In the rows, zero is written as 128.
Each named move below is a turn or a mirror, shown by a few rows before and after it. Which moves, in which order, take the first row of each later pair to the second? The first pair is answered.
Z:
[124 124 164  95 116 127 159 121 136] |-> [126 122 168  99 117 130 161 122 134]
[147 156 157 123 171 115 126 135  94] |-> [141 161 148  96 168 108 110 123 110]
[130 159 139 118 137 131 133 132 127] |-> [131 159 139 122 136 129 134 135 127]
B:
[126 125 132 145 132 111 104 122 124] |-> [130 130 125 152 134 116 109 127 124]
[128 127  83 154 122 126 125 142 162] |-> [119 131  79 153 118 135 145 115 152]
[125 124 136  99 124 153 182 116 114] |-> [122 110 155  80 123 136 161 116 122]
C:
[134  86 178 128 133 130 137 188 140] |-> [114  85 157  92 120 103  92 152 167]
[144 142 117 154 150 124 113 162 130] |-> [134 121  96 133 117 133 127 159 156]
[118  72 180 142 111 123 145 103 123] |-> [112  79 176 136 117 108 118  88 123]
F:
[133  99 122 150  76 149 118 135 154] |-> [138 105 116 140  79 152 117 146 158]
[122 108 128 150 114 142 159 129 106] |-> [131 124 112 123 119 147 157 158 124]
[145 105 142 116 125 134 135 199 141] |-> [126  78 173 165 111 128 134 149 109]
[108 117 113 155 120 138  95 171 142] |-> [104 113 123 167 117 136  98 158 133]
Q:
[147 117 142 169 131 136 142 143 109] |-> [144 143 130 167 146 128 121 118 100]
[134 147 117  61 133 147 149 193 157] |-> [139 129 126 112 124 164 180 207 140]
[137 146 117 167 156 131 115 121 105] |-> [136 157 109 130 161 118  96 115 117]
Pairs:
Each pair is 2 to 3 moves apart.
[125 165 114 129 162 104  81 121 131] |-> [114 131  87 101 111 121 108 119 171]
C, C
[104 132 146 161 119 144 156  86  86] |-> [108 156 106  62 123 125 110 115 147]
Z, F, B
[150 145 150 131 160 150 164 160 123] |-> [118 150 130  78 144 120 117  97 151]
F, Z
[133 101 190 122 143 117 131 114 107] |-> [129  82 184 132 124 121 135 128 124]
C, Q, B
[136 126  91  72 124 141  92 150 179] |-> [154 171 102 121 176 138  79 159 132]
B, C
[137 171 101 104 123 167 154 123 136] |-> [121 136 134 152 107 164 161  90 111]
Q, Q, F
[155 139 160  96 164 133 152 166 120] |-> [152 145 149 103 163 146 171 150 110]
B, B
[123 105 143 109 145 137 132 175 117] |-> [127 114 120 129 143 147 139 180 122]
Z, B, Q
[136 148 115 134 141  94 123  86 107] |-> [135 137  94 123 115 121 163  92 122]
C, Q, C
[187 147 119  92 171 140 157 195 143] |-> [171 164  93  68 162 153 174 149 144]
B, Z
[151 176 126 133 173 141 139 140  98] |-> [148 176 131 134 169 144 148 129  94]
Z, B, Z
[146 115 159 130 128 129 122 182 132] |-> [133  96 134 140 100 128 112 165 154]
F, C, B
[102 135  79 101  92 120 129  88 143] |-> [121 102 117 164  88 145 179 140 116]
Q, Z
[134 153 122 137 143 134  98 114 104] |-> [130 139 129 126 137 123  81 119 114]
Q, F, B
[122 160  70 126 148 137 127  84 147] |-> [111 111 125 183 132 139 150  76 116]
Q, F, Z
[116 136  87 109  94 146 155 110 147] |-> [129 100 150 160 103 142 162 152 117]
B, B, Z
[109 115 124 144 122 126 103 102 133] |-> [120 112 105 129 114 132 108 134 156]
F, Z, C
[144 143 149 151 154 111 117 144 116] |-> [133 148 133 158 147 103 103 114 118]
Z, B, F
[144 150  86 141 127 141 150  73 131] |-> [168 167 112 110 160 146 161 123 122]
B, C, F
[152 148 133 101 162 155 183 152 109] |-> [123 143 153 127 167 113 123  71  89]
F, C, C
[107 133 144 148 126 108 107  83 114] |-> [142 143 117 117 128 151 164 169 135]
C, F
[149 132 106 142 139 151 163 172 137] |-> [141 173  99 109 166 122 114 122 128]
Z, B, C
[107 130 143 160 132 120 107  74 103] |-> [117 124 164 173 141 124 120 100  92]
Q, Z
[126 148 156  87 132 125 128  88 114] |-> [129 136 170  94 135 109  99 106 121]
B, F
[115 102 114 108  98 141 168 119 141] |-> [108 115 143 110 128  94  93  92 128]
B, Z, C
[138 157 101 146 150 115 128 145 124] |-> [121 142 122 161 140 112 136 104 104]
F, B
[140 138 139  84 124 106 116 127 156] |-> [158 124 139 153 119 130 144 168 143]
B, Q, Q
[115 139  97 141 118 134 133  92 120] |-> [128 143  87 126 119 147 148 120 132]
C, C, F
[110 140 141 123 139 108 111  69 127] |-> [132 101 146 101 118 110 111 156 172]
Q, Q, B
[124 181 143  90 167 102 110 109 133] |-> [108 121 190 144 137  92 113  91 121]
B, Q, F
[119  77 107 142  89 114  99 189 169] |-> [ 96 107  84 172  96  98  72 102 145]
Q, B, C
[116 123 164 159 126 128 142  78  83] |-> [108  81 167 117  92 117 129  95 125]
C, B
[147 118 134 169 134 131 136 152 108] |-> [133 132  89  94 118 122 115 127 152]
B, F, C
[117 121 187 145  89 127 144  86  90] |-> [122 126 194 124 105  96  86 102 106]
Q, B
[130 156 140 162 164 137 130 108  95] |-> [121 125 144 106 129 161 183 116 116]
Q, C, B
[104 118 119 146  96 127 103  97 129] |-> [123 126 144 178 122 133 113 133 102]
B, C
[110 109 169 147 135 126  98 108  95] |-> [144 132 141 116 155 145 115 185 117]
F, Z
[114 148 116 110 124 107  91  83 135] |-> [113 103 145 127 103 100  84 104 144]
B, Q, F
[130 107 123 177 111 109 100 113 147] |-> [141 117 133 194 124 127 128 137 129]
Q, C
[111 108 117 147 108  98  68 104 155] |-> [140 120 160 190 145 116 100 154 111]
Q, C
[128 105 121 114 127 159 146 163 152] |-> [113 128  93  99 126 154 137 118 153]
B, Q, Z
[105  89 171 140 110 116 134  78 111] |-> [151 144 133  72 147 136 147 178 144]
Z, C, F
[120 100 220  90 148  97  96 119 109] |-> [141 113 184  95 157  90  63 173 140]
B, Z
[126 125 104 123 119 121 115 138 150] |-> [132 139 128 152 143 115 109 135 121]
C, F
[143 113 114 145 120 142 134 174 146] |-> [130 130 107 131 131 110  79 136 151]
Z, Q, C
[144 134 100 152 117 140 138 174 139] |-> [136 138 108 186 122 136 134 141 116]
Q, F
[117 112  79 102 113 109 108 159 159] |-> [133 120  91 167 129 137 157 179 117]
C, C, Q
[153 127 162  97 117 135 142 168 142] |-> [127 119 135  90  93 116 107 120 164]
Q, C
[138 182 114  39 144 149 158 140 140] |-> [130 179 126  35 152 115 104 120 144]
Q, C
[122 157  95 116 133 137 140  99 131] |-> [116 137  93 113 112 139 141 103 145]
Z, C, Q
[134 137  83 117 121 124 106 143 151] |-> [140 162  97 147 146 137 133 130 108]
C, B
[160 101 160 169 134  84 112 165 122] |-> [152 133 115 108 136  72  77 146 159]
F, Q, Z
[118 136 134  72 128 149 174 130 138] |-> [103 113 150 113 113 145 181  96 119]
Q, Z, F
[120 139 134  85 150 135 127 132 119] |-> [118 131 140  83 147 131 122 135 125]
Q, C
[138 117 140 165 115 178 177 145 108] |-> [115  90 183 118 102 150 154 106 111]
B, B
[149 120 120 117 136 144 120 165 141] |-> [144 147 104 110 148 136 104 132 135]
B, Z, C
[108 109 134 105 116 105  85 111 151] |-> [117 148 124  84 140 112  88 110 140]
C, B, Z
[101 138 168 100 171 161 167 100  83] |-> [114 121 177  66 167 160 162 146 109]
F, B, Q
[124 135 154  76 145  97  82 146 144] |-> [129  88 153 119  99 140 158 178 149]
C, C, Q
[162  95 178 119 130 163 180 170  97] |-> [133  70 180  88 114 100  76 118 137]
Z, F, B
[116 115 134 168 115 152 154  91 100] |-> [144 115 126 100 119 162 161 174 140]
B, F, Q
[121 150 118  87 142 124 149 105 131] |-> [116 116 139  88 123 124 157 109 139]
F, Q, Q
[132 142 113 161 143 112  86 126 126] |-> [136 142 120 180 144 133 122 134 108]
Q, Z, B
[123 157 136 149 146 148 138 120  83] |-> [124 135 139  68 128 138 124 151 131]
Q, Q, Q
[125  96 160 129 112 147 184 116 137] |-> [110 127 126  97 118 131 148  64 148]
Q, Z
[106 141 129 164 168 137 161  94 104] |-> [110 125 159 173 170 127 150 113 102]
Z, B, Z
[140 140 131 118 162 100  90 128 129] |-> [149 125 103 120 139 126 125 171 154]
Q, B, C
[153 129 154 152 149 131 125 190 115] |-> [138 170 125 113 168 108  81 140 125]
Q, Q, Z
[142 152  98 153 137 128 123 114 115] |-> [143 138 130 161 136 135 145 119  98]
B, Q, Z
[128 145  83 178 116 140 119 151 146] |-> [108 154 127 163 128 136 136  79 101]
B, B, C
[115 116 131  92 141 125  99 116 140] |-> [117 102 147 149 139 124  97 117 122]
B, F, Z
[130 110 140 136 115 142 155 141 127] |-> [125 133 154 136 138 119 119 106 109]
Z, F, C
[115 128 133 115 131 131 125 108 129] |-> [120 122 140 132 133 120 107 123 132]
B, B, F
[137 116 110  87 108 132  98 176 173] |-> [130 123 124 119 124 103  52 146 157]
Q, C
[133  75 153 148 120 135 109 135 136] |-> [131  83 150 155 129 126  94 120 127]
C, Q
[122 144  90 181 122 149 155 105 108] |-> [118 161  87  76 126 135 134 100 139]
B, Q, F
[134 111 109 117 103 174 131 126 134] |-> [132 114 122 144 115 175 136 111 112]
B, Z, Q
[124 144 102  83 112 156 188 119 139] |-> [125 150 124  47 134 119 126 121 149]
C, Q
[146 123 132  89 128 128 136 156 122] |-> [122 114 132 101 112 112 115  94 118]
B, F, Z
[140 144  98 121 153 124  87 156 144] |-> [133 143 121 162 163 118  83 129 112]
Z, F, Q
[131 157 135  77 140 133 150 102 109] |-> [121 135 164  91 139 111 126  87 103]
B, F
[131 138 129 141 141 128 117 112 116] |-> [137 142 116 111 140 134 124 128 134]
F, B, Q
[105 100 124 163  95 140 150 114 132] |-> [129 148 108  93 140 122 107 162 155]
B, C, F
[130 106 159 160 142 156 138 130 102] |-> [142 130 128 124 147 176 161 150 117]
F, B
[140 139 124 140 122 151 149 137 127] |-> [126 129 141 133 119 145 149 109 118]
F, B
[118 112 116 135 106 154 162 129 137] |-> [114 127 105 147 113 152 153 107 128]
Z, Q, Q
[158 118 133 135 142 144 140 216 137] |-> [152 154 124  98 167 113  90 189 140]
Z, C
[129 150 120  87 136 136 133 113 138] |-> [120 127 151 109 132 114 107  99 130]
F, B
[161 138  92 128 156 120 115 130 144] |-> [157 150  95 126 158 131 135 104 127]
Z, B, Q
[129 151 131 209 154 124 113 130 116] |-> [142 148 154 189 167 119 111 161 115]
Q, Q, Z
[150 149 149 111 149 131 139 168 112] |-> [143 158 125  83 143 136 145 152 125]
B, Z, C
[120 132 205  94 157 107 129 108  91] |-> [159 167 148 100 175 131 136 192 119]
F, B, B
[133 156  55 142 128 125 102 119 169] |-> [129 181  73 145 146 141 141  83 125]
C, B, Z
[123 115 157 134 143 125 113 155 141] |-> [125 151 123 159 155 143 132 129 121]
B, B, Q
[144 139 149  94 160 111 108 155 133] |-> [151 146 123 101 159 123 117 169 141]
B, Q, Z
[155 178 116 128 175 140 130 132 111] |-> [130 134 163 143 157 110 103  86  98]
Q, F, B
[144 157 157 121 159 117 107 156 108] |-> [132 115 144  88 116 118 107 161 153]
C, C, Q
[160 101 193  91 121 110 105 175 120] |-> [179 165 120 173 148 148 142 167  84]
B, B, Q
[116 113 104 107 101 142 147 129 155] |-> [107  92 132 141  97 132 136 112 139]
F, B, Q
[160 181 154  81 159  96 115 151 110] |-> [156 144 116  59 109 114 139 172 160]
Q, B, C
[154 140 117 158 159 138 120 183 124] |-> [132 142 129 187 155 138 129 115  91]
Q, F, B
[152 137 117 154 159 114 125 149 127] |-> [153 133 104 137 150 126 147 160 137]
Z, C
[107 182  99  83 159 129 111 121 125] |-> [100 145 170 148 159 120 117 104  80]
Q, C, F
[140 126 112 158 130 151 113 158 120] |-> [126 115 126 171 122 151 119 131 106]
Z, F, C
[141 122 118 137 118 153 163 173 130] |-> [137 117 136 180 128 136 136 158 112]
C, Z
[147  80 139 165 102 143 165 180 145] |-> [128 113 175 183 143  96  97  96  97]
Z, F, C
[117 106 135 176 116 149 157 118 103] |-> [104 125  94  93 110 128 117  93 148]
Z, F
[121 151 139 117 158  98  78 108 126] |-> [131 121 144 137 146  97  70 151 141]
Q, F, B
[135 155 115 122 140 121  91 132 127] |-> [137 148  95 119 120 148 132 143 137]
B, C, Z
[113 154 147  82 154 100  89  71 109] |-> [122  82 178  64 107 119 136 150 145]
Q, Q
[142 137  67 128 108 152 149 185 172] |-> [120 157  84  65 127 109  89 125 176]
B, C, Q
[122 138 133 137 133 152 140  92 108] |-> [132 127 148  92 140 127  98 132 138]
B, B, F
[123  86 140 189 109 127  98 155 144] |-> [106 111  86 132 100 123  82 114 174]
B, Z
[142 156 144 124 161 121 141 174 108] |-> [115 130 165 145 147  90  97 120 104]
Z, F, B
[142 146 117 136 151 136 104 165 129] |-> [129 146 125 154 149 124  91 123 113]
F, Q, B
[132  91  96 143  84 159 166 152 153] |-> [137 123 142 203 143 115  98 128  97]
C, Z
[143 173 127  54 136 120 157 124 121] |-> [164 155 160 115 148 126 167 182 100]
B, B, Z
[140 137 134 163 149 138 135 134 122] |-> [130 121 102 122 120 140 131 133 163]
F, C
[129 116 162 115 140 116 148 135  94] |-> [137 134 153 125 150 122 151 141  90]
F, Q, Q
[119  73 167 200 113 137 126 149 126] |-> [143 132  82 127 122 165 144 193 174]
F, Z, B
[128 141 126  96 131 122 123 117 131] |-> [125 126 139 142 129 116 114 106 115]
B, B, F
[105 125  94  92 108 118 103 125 169] |-> [111 111  87 125  94 147 147 149 166]
Q, B, B
[137 170 129  96 163 122 125 121 113] |-> [119 104 176 134 126 122 148 112 105]
Q, Q, F
[143 142 141 128 154 124 119 140 108] |-> [136 136 128  93 139 124 119 142 131]
B, Z, Q
[124 118 191 158 143 116 124 105  82] |-> [119 138 175 121 154 101  94  83  96]
Q, Z
[122 102 111 179 113 139 153 117 126] |-> [110 136 102 129 133 109  96  81 135]
Q, Q, B
[127 130  88 188  80 122 105 116 171] |-> [137 153  95 190 106 109  82 128 160]
F, Z, C
[136 146  98 178 124 123 178 116 117] |-> [124 144  66 130 109 108 148 103 153]
C, F
[129 109 144 137 119 117 103 104 146] |-> [153 122 139 152 136 128 109 152 146]
B, F, C
[127 128 109 123 132 117  93 138 128] |-> [133 112 124 144 128 127 116 161 121]
Q, Z
[131 147 125 188 107 133 118 104 114] |-> [117 156 130 139 108 115  99  75 120]
B, Q
[119 161  69 133 176 134  83 141 142] |-> [107 155  72 138 167 126  74 114 139]
Z, F, Z
